One vector is turned by the same rotation once a step. Each row is the vector after some number of steps, and that number follows the row.
The counts run from 0 to 810.
[-17 -26  -6  -1   2 -18  19   6 -12 -11   5 -38 -16  28 -15 -29  -3]
798
[ -3   3  -9 -21   8   4  11 -34  -3 -24 -24 -19  15  -8  22   6 -28]
176
[-29  18   0 -10  11   2  18 -12  10 -22 -15 -20 -21  15  26   2  15]
120
[  4 -16  -7  -7   3  19  41   1  17  -8   6  19   2  17  -6 -32 -10]
800
[  3   4  -3 -12  -7  -6   0   3  -8 -20  39 -33   2 -30   4  28   0]
310
[ -9 -18  -2 -18  16  -5  38 -17  17 -18  -6 -11  -3  20  15 -15 -13]
81
[-16  14  10 -20 -21 -24  24 -11 -30  -3  -6 -38   6   6  13 -10 -12]
108
[  5  -1 -22   6  24  27   4  -4  33 -19  25  22   0  -7   0   3  -3]
655
[-16 -22  12 -15  -5   3   8  -6  12 -17 -25  10  13  32  20 -39  -2]
459
[  3   4  -9   3  -6  -4  29  18  22 -23  43 -10 -28  -4 -23   4  19]
355
[ -8  26  27 -11 -25  -9   3  24  -4  -8  35  -6   1 -21  12  22  21]
348
[ 10   9 -42   9  -3  30  -5  -7  15 -11   2  12   8   0 -18 -27  -9]
616
[  3  35  -7 -17 -12 -11 -22 -19 -18 -14  18 -13  19 -14  19  13  -5]
272
[  2  19  24 -16 -20  -2  14  10  13  -8  34  30   2 -17  16  11  14]
347
[  4  -8 -38   0  19  35 -13  -2  21 -28  16   3   4   3 -20 -12 -10]
635
[-18  34 -11   4  -7  20  -4  18  -2  -8  28  -3 -17 -34 -18  24   6]
260
[-11   9  22 -17 -10  14  41   3  20  -9  -6  26 -16   1  21  -2  17]
94
[ -1 -24  30 -21   1  22  24  18   1  -5  38   3  10 -20   0  17  -2]
377
[-18 -22  39 -20 -22  29   9  25 -13  -1   5   3  17  -8   5  -6   2]
48
[  8  -5 -28   3 -18  32  -3  -3   9  -3  17  23  22 -28 -19 -13 -17]
269
[  5  22  15 -13 -17 -15 -22  -9  -2 -15  26  -1  24 -20  31  19   5]
669
[  8   6 -16 -14  23 -17   3 -26  24 -32  27 -13  -5   3   7  -1   1]
682
[-26  14  20 -21  -1  21  25  -8 -12  -3 -15 -13  -8 -25   7  25   3]
145
[  7  44 -30   5  -1  19  21 -14   7 -10  13  -7 -22 -22 -14  14   0]
588
[-14 -27  17  -9  -2  21 -40  19  -5 -18  29  -8  18 -12  -4   5   3]
698
[  6  37 -20  -6 -10  11  31 -21  -4  -1  10  -7  -4 -33  -2  19 -17]
221
[-37 -25   6 -10  13  33  -4   4 -28 -19 -16 -22   4  -5   7  -2  -8]
515
[  8  11 -41   4   3 -25  10   0  19 -25  35 -18 -15  15 -10  -9   5]
683
[-29   8  21  -2 -21   9  29  22 -22  -3   3 -14 -23  -6   6   4  17]
96
[-12  -8 -14   7   6  16 -11  31  21 -21  26   8  -6   2 -26 -13  17]
306
[-16 -30  26 -13  12  18 -30  10   5 -20  18  -6  22  -7  19  10   0]
699
[-39  -2  13  -4  -2  30   6  12 -34  -7 -10 -28   1 -14  -5   2   4]
514
[ -2 -10   5  -1 -21  -1  25  34  -8  -3  45 -19 -14 -11 -27   3  12]
8
[-24  20 -31   4   4  29  21  17   5  -2  -8 -11 -31   3 -31 -12  10]
539
[-28   4  -2  -2 -15  -7   0  14   0 -11 -23  -4  -9  41  -2 -40  -1]
91
[ -7  15  -3   3  -8 -27 -29  -1   6 -30  22 -22   2  24  12  -9  24]
323
[ -8 -20  21 -15  11 -12  21  -9   9 -28  21 -21  -1   3  16  13   3]
31
[  6   8  -1 -21 -11 -15  37 -14  24 -10   2  11  -7  25  20 -19   2]
63
[-39   5  -4   1  -5  28 -28  11 -22 -13 -27 -18   3  11  12 -13   6]
186
[ 11   8   9 -20 -26  -7  53  -7   2   3   9   8   0  -2   8  -4  -9]
802
[-10  -2 -16  13   7  30 -37   8  20 -17   2   7   0  12   2 -21   9]
256
[ 14  29 -11 -17 -12  19   8 -24  16 -13  10  25   8 -28   9   6 -12]
618
[-24  15 -35   7 -16  28  28   7  -6   7  -7  -2 -26  -4 -25 -18  -9]
520
[-24  17 -13  -1 -13  -9  -7 -18 -21 -11 -27 -33   4  19  -2 -32 -13]
526
[-29   8   3  -8   4 -17  18  -7  -1 -14 -15 -41 -30  23  15   4  10]
468
[-13 -10   5   9 -16  13  15  43  10 -12  34   2 -12  10 -29 -15  22]
375
[  7  27 -27   0   8  18  24 -23  17 -15   1   6 -13 -18   3   9 -13]
568
[ -6   8  27 -26 -33 -24  22 -11 -25   0   2  -9   7  -7  27   1  -2]
436
[  4 -23  28 -23 -24   2  -9   2  -7 -10  15  14  33   3  20 -17  -4]
737
[  0   6  14 -17  -3  21  57  -7  -7   2  -1   5 -10 -15   2  11 -12]
473
[ 18   7 -16   5 -31  17 -15  19   3  -6  28  24  20 -13 -23 -26   1]
666
[-37  -3  10 -14  17  32 -10 -11  -8 -15 -36  -5   8   2  31  -3  -6]
535
[-25 -16   5 -11  21  29   8 -20   2 -18 -31 -16   3   7  14  -2 -13]
516
[-22 -38  21  -7  -9  24  31  28 -23  -3  12 -13  -6 -15 -17  -8 -10]
426
[-15  20 -19 -12  13  -2   1 -30 -11 -19  -3 -38   1  -4   9  17 -12]
196
[  9 -43  -2  -1  -7  25  13  20  -6  -5  46   3  14 -13 -28  -4  -4]
357
[-12  16 -29   0  18  -2 -14  -8  20 -32  29 -22 -16   9 -12   8  13]
285
[-18 -11 -13   9  13  18  23  16  11 -18 -18 -17 -29  29 -23 -20   7]
470
[ -6   4   3  -6  -8 -11  41   6  22 -15  25  -8 -30  15 -13   2  16]
771
[-11  -1  16 -36  -9  -7  35 -25 -17  -1  -9 -14   9 -16  21   0 -29]
107
[-15 -12  14  -1 -20  17 -25  36 -18  -6  36  -5  15 -17 -12  11  19]
697
[-24 -39  34 -11   0  18  28  13 -17  -7  -3 -14  10  -8  11  -5  -6]
446
[-26   9   2 -12 -20 -19  -2   7 -17 -13 -20 -25  -4  36   7 -23   7]
90
[ 15  -3   3 -14 -11   8  53  -8  18  -3   2  14  -4  -1   0 -17 -18]
801
[ 16 -31  13 -18  -6  10  -2   3  -9 -15  34   4  36 -22   2 -10  -7]
339
[-20 -22  -6 -14  27  16  17 -22   2 -22 -22 -12  -5  15  13 -15 -18]
497
[  6   6 -42   4  12  34  -1  -6  10  -5 -11   5   4   7 -18 -29 -18]
199
[ -1  33 -28 -12   1  -7  -6 -34  -1 -23  -1 -23   5  14   9  -1 -13]
594
[  4 -17   1  -2  -6  14  45   2   3   6  -3  12   4  10 -15 -25 -11]
452
[  0   3  21 -16  -4  32 -23   4   3 -10  25  19  27 -25  27  15   9]
649
[ 18 -28   3 -11 -11  22  43   3  18 -15  28  18  14   0 -12 -20  -6]
36
[  8  11  27 -19 -40  -7  35   7   0  -3  12  13   2  -8  13  -1   0]
783
[-17  17  -9  15 -16  46  -7  22  -7   9   4   5 -12 -19 -16   1   9]
211
[ -1   4  24 -21 -12 -19   8 -13  28 -20  10  14   5  34  35 -12   9]
391
[-12  36  -2 -17 -22  -5 -31 -15 -12 -19  13 -20  14  -6  24  21  12]
253
[  0 -14 -13  -6 -10 -27  -3   9  -5 -18  24 -16   2  27  -9 -27   5]
362
[-17   0 -22   8   1  45  14  12  -8   6 -12  10 -12 -11 -17 -16  -9]
540
[ 14  26 -31   8 -28  -6  -5  15   3 -10  42   1   0   1 -18 -21   6]
665
[-25  38   3  -4 -35  16   0   7 -31  10 -10  -5  -7 -16  -2   0   3]
532
[ 11  23  -3 -19 -13   9  -7 -14   0  -8  22   5  29 -30  27  10 -15]
271
[-27 -23   1 -20  -3   7   9  -5  -9  -6 -22 -17  10  16   7 -40 -22]
477
[-18  28 -14   4  20  21   7 -14  27 -25 -15   6 -11   1  10  15  21]
189
[-15   9  -8  11 -10  36 -26  23 -15  -4  23   8   4 -26 -16   3  14]
628
[  4 -25  13 -12   5  18  29   5  10 -13  36  13   9 -23   0  19   1]
725
[ -3   2  -8  -4 -16 -16 -24  14   6 -18  26  -9   2  32  -5 -30  11]
343
[ -5  15 -14  13 -30  29 -20  25   0  -6  18  11   5 -13 -11  -4  11]
647
[  4  -2 -14 -26   5  24 -11 -21 -17 -13   1 -15  27 -28  21   5 -27]
592
[-41 -28  22 -10  -2  25   7  21 -25  -2 -22 -16   3  -1   1  -9  -5]
98
[  3  -2  17 -20 -13 -10 -26 -14  -2 -11  21  -1  33  -8  29   1   1]
321
[-14 -41  22  -9  18  12  -3  19   1 -29   5  -5   9  26   9 -14  12]
768
[-30 -15  -4  -2  23  26  -3  -6   9 -20 -28  -5  -2  21   3  -9 -11]
168
[  7  12 -15  -8   9  -2 -25 -27  17 -39   9  17  21   6  22 -10  -3]
643
[-28 -19  23  -4  -8   0  -7  14  -1 -20 -16  -3   4  26  12 -37   8]
439
[ -9 -17   2 -18 -32 -26   2  10 -23  -9  17 -31  21  13   2 -29  -8]
40
[-11  -6  -8   5   6  21 -35   5  29 -29  18  11   1  25  -7 -18  17]
673
[-12  28 -23  13  -4  26   2  15   2  -9  24   4 -20 -23 -20  16   3]
608
[-12   0  11 -29 -13 -39   6 -13  -3 -27  16 -22  17  25  18 -13   8]
758
[-17  20   7   1 -27  -3  24  23   6   1  -6   6 -30  29  -5 -29  18]
810
[-21  21  29  -7 -22   5  40   9   1   8   0   6 -22 -14  20  12  16]
95
[ -9  -2  -3   2 -36  -1  21  32   4  -2  10  23  -5  16 -20 -43  15]
413
[ -8 -10 -12  -5   2 -30  19   1  11 -27  15 -31 -12  28 -13 -23   8]
33
[  9 -33  -1 -15   3   2  17   4  24 -18  21  18   2  20  -8 -21  -9]
383
[ 14   7   0 -10 -11 -22  49   2  22 -11  40  -2 -19  12 -16  -2  12]
752
[  3 -41  24 -20 -14   4   9   2 -16  -9   6 -15  32   9   4 -21 -19]
408
[-10 -17  14  -8   8   5  39  -2  39 -17   6  13 -10  10   8  -4   5]
422
[ -3 -11 -25  -8  28  12 -16 -34  13 -31  12 -11  15  -9  15   8  -8]
264
[ -3 -12 -17  -8  18  21 -28 -26  -4 -21  -7 -20  34  -6  10  -6 -25]
244
[-12   4  22 -15  -8  16  53   8  15  -7   7  15 -20  -3   8  14  11]
75
[  4  29  11  -4 -45  -8   7  19  -7  -2  40   8   3  -8 -11  -9  20]
715
[-13  -7  -5 -13  15  40  -3 -15 -20 -25 -14  -9  16 -32  15  16 -27]
194
[-12  -5 -14  -2   8  33 -25   9 -17 -13  21 -13  11 -23 -15   7  -8]
262
[-11 -15  14 -18   3  32  40  -8 -11  -1 -14   8   5 -23  12   9 -23]
125
[  5  12 -25  -9   4  27  26 -24  22  -5 -19  24   3   9   7 -22 -10]
548
[  3   6   8 -12  -3   3  26   7  39 -20  31  14 -21   4   5   5  15]
6
[-11  26 -13 -12  -2   0 -20 -49   9 -23 -20  -4  16   2  35  -1  -9]
574
[ -5  34   6 -11 -18  -9  30 -10  28  -6  -9  17 -21  21  16 -11  11]
461
[-27   0   7 -19 -21  28  -3   8 -32   9 -26  -4  22   1  18 -19 -15]
136
[  0  19 -14  -2  -7  46  -7  -6   7  -9  -5  33  13 -21   6 -14  -2]
598
[ 10 -17  21 -35  -7 -29  12 -15  -9 -18  12 -16  23   1  29  -9  -8]
757
[  4  17   2  -4   7  10   5   8  35 -28  33  23 -16 -11  13  23  29]
675
[-14 -30  15 -15  24  -4   6  -6  26 -29   5   2  -2  22  25 -10  11]
769
[ -6 -18  24 -26  -5 -11  -2  -8  17 -15  11   8  24  19  25 -18   3]
390
[-16  34   8  -5 -37  -6  31  13   3   8  -4  17 -27   6   1  -6  22]
462
[-24  22 -35  -3  12   5 -15 -15  -9 -16   5 -28 -13  12  -6  12   6]
216
[-14   0   5  -6   0  49 -13  -7  -6 -10  -3   8   7 -30  18  19  -3]
213
[  3   1   5 -13  -3  13  -6   3  47 -21  24  36  11  15  12 -14  13]
693
[  8  42  -5   3 -36  -2  -3  12   3  -2  35   5  -2  -9  -5  -4  16]
298
[  6  25 -37  -4  19  -1 -10 -35  14 -26   1  -8   7   6  21  -3 -12]
246
[  4  -7 -11 -14   1   6 -37 -22   6 -23   5  -2  36   5  16 -15 -13]
642
[-10  -4  12 -11 -35 -11  15   7 -34   8   1 -16   8   2  -2 -14  -6]
804
[-24  45 -24  23 -15  12  -9  14   4   0  -9   3 -21   1 -19   1  21]
210
[ -6  -7 -10  -2 -15 -15 -44  16   0 -17  19 -11  19  22  -2 -30   7]
691
[ 16  -2   5 -17  -5  -5  56   2  23  -9  32   4 -15  -3  -6   2  -2]
404
[ -2  -3   0  -3 -11  -4  38  24   5  -9  36  -9 -20   6 -25 -10  11]
772
[  4 -11  -2   6  10  27  -6  26  23 -16  33  18  -7 -18 -18  -2  17]
307
[  2  15  -4  -6 -12   3  -1  29 -10 -12  42 -18   0 -23 -18  21  20]
677
[-24  -9  30 -14 -36 -15  -2  19 -30  -5  13 -13  10   3   4  -9   7]
785
[-15 -23  11 -18  24   0 -14  -2  21 -27  23   3   5  16  16   4  17]
352
[ -8   5 -41  11   5   6   0   1  20 -27  35 -10 -16   5 -28  -4  10]
286
[-16 -24  28  -3 -21  19  13  30  -6   1  28 -10   0 -15 -25  -6  16]
28
[  2  34  -3   3 -23  17 -12  15  -2  -3  32   4  -5 -23 -15  13  25]
279
[  8 -28  20 -24   3  -3  15 -11  -3 -26  33 -10  27 -10  17  16  -7]
359
[ -9  39   4  -8 -19  17 -13  -9  -9  -5   5  -2   9 -37  16  24   4]
600
[ -8  -7 -14  -5  -7  41  35   9  -9  11 -15   6  -3 -16 -15 -19 -23]
521
[ -4  -5  -3 -10  -8  37  30  -7  -7  11 -18   7  10 -27  -3 -12 -31]
522
[ -1  17 -14  -4 -13 -12  48  -8  12  -2   0  -7 -24  20 -12 -15  -4]
83
[ 13  38 -20  -4  -7 -18 -17 -27  28 -16  13   8  -6  12  16  -5   7]
644
[  7 -27  -7 -12   1  -2 -19  -2  14 -25  22  11  27  26  -2 -39  -2]
711
[-16  -2   4  -2 -15  29 -34   1 -20   3 -22   0  29  -3  15 -18 -14]
553
[-15  26 -44  10 -12   8  -3 -12  -1  -8 -22  -9 -16  20 -13 -35 -10]
179
[-13  21 -25  -9  17  -5 -15 -34   7 -30   8 -36  -1   1   6  12  -6]
613
[  2 -12  32 -28  -6 -19  -4 -10  10 -23  17  -3  24   5  33  -1   6]
738
[ 16 -16   3  -1 -17  -2   8   5  21 -10  20  31  14  13   3 -40  -1]
364
[ -8  44 -30   9  -4  20   7   4  17 -11  16   5 -26 -12 -16  19  20]
607
[-34  21  -3   0 -20  19 -25   7 -30  -5 -20 -23  -1  -1   7   2  -4]
185
[ 20   2  26 -17 -37  -4  32   3  11  -7  28  19  21 -18  16   0  -3]
18
[  7  16   3 -26 -26 -27 -21 -11 -18 -18  35 -21  20  -6  13   7   1]
689
[ -7  -1   2  -8  13  31 -20   1   5 -25  20   1  20 -28  14  31  -1]
630
[-21  38 -23   9  -7   8  -4   2  11 -13  -8  -8 -32  11   2 -11  19]
557
[-30   0  -6  -7  17  30 -28  -6  -1 -19 -28   2   6  11  20 -11   2]
187
[-26  31  20  -7 -39  -1  23  19 -31   9 -12  -7 -16  -7   4   1  15]
115
[ -4   0  11  -5 -10  -6  51  22  -2   1  23  -9 -29  -9 -16   2  16]
424
[-14  16 -48   1  15   6  -8 -11  -1 -15 -11 -20 -11  16 -16 -25  -8]
198
[-31 -12   1 -16   1  12  12   4 -32   1 -17 -45  -7  -6 -10  -6 -11]
495
